In the data rows, zero lies at 4.5, halfway between 4 and 5.
Here are some points:
[8 8 8 8 7 6 5 5 4 4 3 3 2 2 4 2 2 3 3 3 3 3 4 4 4 4 4 4 4 4 4 4]
[6 6 6 6 6 6 5 5 5 4 4 4 4 4 4 4 4 4 4 4 4 4 4 4 4 4 5 5 4 5 5 4]
[8 8 8 8 8 8 7 6 6 5 5 5 4 4 5 5 4 4 5 5 5 5 5 5 5 5 4 4 4 4 4 4]
[6 6 6 5 5 5 5 4 5 4 4 4 4 4 3 3 3 3 4 3 4 3 3 3 3 3 4 4 3 4 4 4]
[9 9 9 9 9 9 7 7 7 7 6 5 5 5 5 5 6 6 6 7 7 7 7 8 8 8 8 7 6 6 5 5]
[0 0 0 0 0 0 0 0 1 2 2 3 3 3 4 4 4 5 4 4 4 5 5 5 5 5 5 5 5 5 5 4]
[8 8 7 8 8 7 7 6 6 6 5 5 5 5 5 5 4 5 5 5 5 5 5 5 4 4 4 4 4 4 4 4]
[8 8 8 8 8 8 7 6 6 6 5 5 5 5 5 5 5 5 5 5 5 6 5 5 5 5 4 4 5 4 4 4]
[4 4 3 4 4 4 4 5 5 5 5 6 5 5 5 5 4 5 4 4 3 3 3 4 3 4 4 4 4 4 4 5]
[4 4 4 4 4 4 4 4 5 4 3 4 4 4 3 3 3 3 3 3 3 3 3 3 3 2 3 3 3 3 4 4]
[8 8 7 7 7 6 6 6 5 4 4 4 4 3 3 3 4 3 4 4 4 5 5 5 5 6 6 6 6 5 5 4]
[0 0 0 0 0 0 0 0 1 2 2 2 3 3 3 4 4 4 4 4 4 4 4 5 5 5 5 5 5 5 5 4]
[8 8 8 8 8 7 7 6 5 5 5 4 4 4 4 5 4 5 5 5 5 5 5 5 5 4 4 4 4 4 4 4]
[7 8 7 8 8 8 7 7 7 6 6 6 6 6 6 5 5 5 5 5 5 6 6 6 6 5 5 5 5 5 5 5]
Then 12 other points, each followed by its number:
[4 4 4 5 5 5 5 5 5 6 6 6 5 5 5 5 5 5 4 4 4 4 4 5 4 4 4 5 5 5 5 5] 0
[0 0 0 0 0 0 0 1 2 3 4 5 5 5 5 4 4 3 3 2 2 1 1 1 1 1 2 2 3 4 4 4] 1
[6 5 5 5 5 5 4 4 3 3 3 3 3 2 2 3 3 2 2 2 2 2 2 2 2 2 2 3 3 3 3 4] 2
[0 0 0 0 0 0 0 1 2 3 3 4 5 5 5 4 4 3 3 2 2 2 2 2 2 3 3 3 3 4 4 4] 3
[0 0 0 0 0 0 0 0 1 1 2 2 3 3 3 4 4 4 5 5 5 5 5 6 5 6 5 5 5 5 5 4] 4
[8 8 8 8 7 6 5 5 4 3 2 2 2 2 2 2 3 3 3 3 3 3 3 3 3 3 3 3 3 3 3 3] 5
[7 7 7 7 7 7 7 6 6 6 5 5 5 5 5 4 5 4 4 4 4 5 4 4 4 4 4 4 4 4 4 4] 6
[9 9 9 9 9 9 9 9 8 8 8 8 7 7 7 8 8 8 8 8 9 9 9 9 9 9 9 8 8 7 7 6] 7
[7 8 8 8 8 8 7 7 7 7 6 6 5 5 6 5 5 5 5 6 6 6 6 6 6 5 5 5 5 5 5 5] 8
[1 0 0 0 0 0 0 0 0 2 1 2 3 4 4 5 5 5 5 6 6 6 6 6 6 6 6 6 5 5 5 5] 9
[7 7 7 8 8 8 8 7 8 7 7 6 6 6 6 6 6 6 6 6 6 6 6 6 6 6 6 6 5 5 5 5] 10
[9 9 9 9 9 9 9 8 8 7 7 7 7 6 6 6 7 7 7 7 8 7 8 8 7 7 7 6 7 6 6 6] 11
Which of these numbered points is nearest to each point below by angle, seen from the average point of the first points? Its number follows each.
[8 7 7 8 7 7 7 6 6 5 6 5 5 5 5 5 5 5 5 6 5 6 6 6 6 6 6 6 5 5 5 5] > 11
[0 0 0 0 0 0 0 1 2 3 3 4 4 4 4 4 4 3 2 2 2 2 2 2 2 3 3 3 4 4 4 4] > 3
[6 6 6 7 8 8 7 7 8 7 7 7 7 6 6 6 6 5 6 6 6 5 6 6 6 5 5 5 6 5 5 6] > 10
[0 0 0 0 0 0 0 1 1 1 2 2 2 3 3 3 3 3 3 4 4 4 4 5 5 5 5 5 5 5 4 4] > 4
[6 5 5 5 5 5 4 4 4 4 4 3 3 3 3 3 3 3 3 2 3 3 3 2 3 3 3 3 3 3 4 4] > 2
[9 9 9 8 8 7 7 7 6 6 5 5 5 5 5 4 5 5 6 6 6 6 6 7 7 7 7 7 6 6 5 5] > 11
Here are 12 other points, each followed by its number:
[6 6 7 7 7 7 7 7 7 7 7 6 7 7 7 7 7 6 6 7 7 7 7 7 7 7 7 6 6 6 5 6] 0
[9 9 9 9 9 9 8 8 7 7 7 6 6 6 6 6 6 6 7 7 7 8 8 7 7 7 7 6 6 6 6 5] 1
[7 7 7 7 7 7 6 5 5 5 5 4 4 4 4 4 4 4 4 4 4 4 4 4 4 3 3 3 3 3 4 4] 2
[8 8 7 7 7 6 5 5 4 4 3 3 2 2 2 2 2 2 2 3 3 3 4 4 4 4 4 4 4 4 4 4] 3
[2 2 1 1 0 0 0 0 0 1 1 2 3 4 4 5 6 7 8 8 8 8 8 8 7 7 7 6 6 5 5 4] 4
[8 8 8 8 7 7 6 5 5 4 4 4 3 3 3 3 3 3 4 4 4 5 5 5 6 5 5 5 5 5 5 4] 5
[7 8 8 8 8 8 7 7 7 6 6 6 5 6 5 5 5 5 5 5 6 6 6 6 5 5 5 5 5 5 5 5] 6
[8 8 8 7 7 7 7 6 5 5 4 4 4 4 3 4 4 4 4 5 5 5 5 5 5 5 5 5 5 4 5 4] 7
[6 6 5 6 6 6 6 5 6 5 5 5 5 5 5 4 5 5 5 5 4 5 5 5 5 5 5 5 5 5 5 5] 8
[0 0 0 0 0 0 0 1 2 4 5 5 5 6 5 5 5 4 3 2 1 1 1 1 1 1 2 2 3 4 4 3] 9
[4 4 4 4 4 4 4 4 4 4 4 5 4 4 4 4 4 4 4 3 3 3 3 3 3 2 3 3 3 3 3 4] 10
[3 2 3 3 3 4 4 5 5 5 5 5 6 6 5 5 5 5 4 4 4 3 3 3 3 3 3 3 4 4 4 4] 11
Which of these numbered points is nearest to each point below by angle, seen from the average point of the first points? Its number follows each.
[6 8 6 6 6 5 5 5 4 4 4 3 3 3 3 3 3 3 3 3 3 3 4 4 4 4 4 4 4 4 4 4] > 3
[7 7 7 8 7 7 7 6 5 6 5 5 5 4 4 5 4 4 5 4 4 4 4 4 4 4 4 4 4 4 4 4] > 2
[7 7 7 7 7 7 7 6 5 6 5 5 5 5 5 5 5 5 5 4 5 5 4 4 5 4 4 4 5 5 4 4] > 6
[8 8 8 8 8 8 8 7 6 5 5 5 5 5 4 5 5 5 5 5 5 5 6 6 6 5 5 4 4 4 5 4] > 6
[0 0 0 0 0 0 0 1 1 2 2 3 4 4 5 5 5 5 5 5 5 5 5 5 5 5 5 5 5 4 5 4] > 4
[8 8 8 7 7 6 6 5 4 4 3 3 3 3 2 3 3 3 3 3 4 4 4 4 4 5 5 5 4 5 4 4] > 3
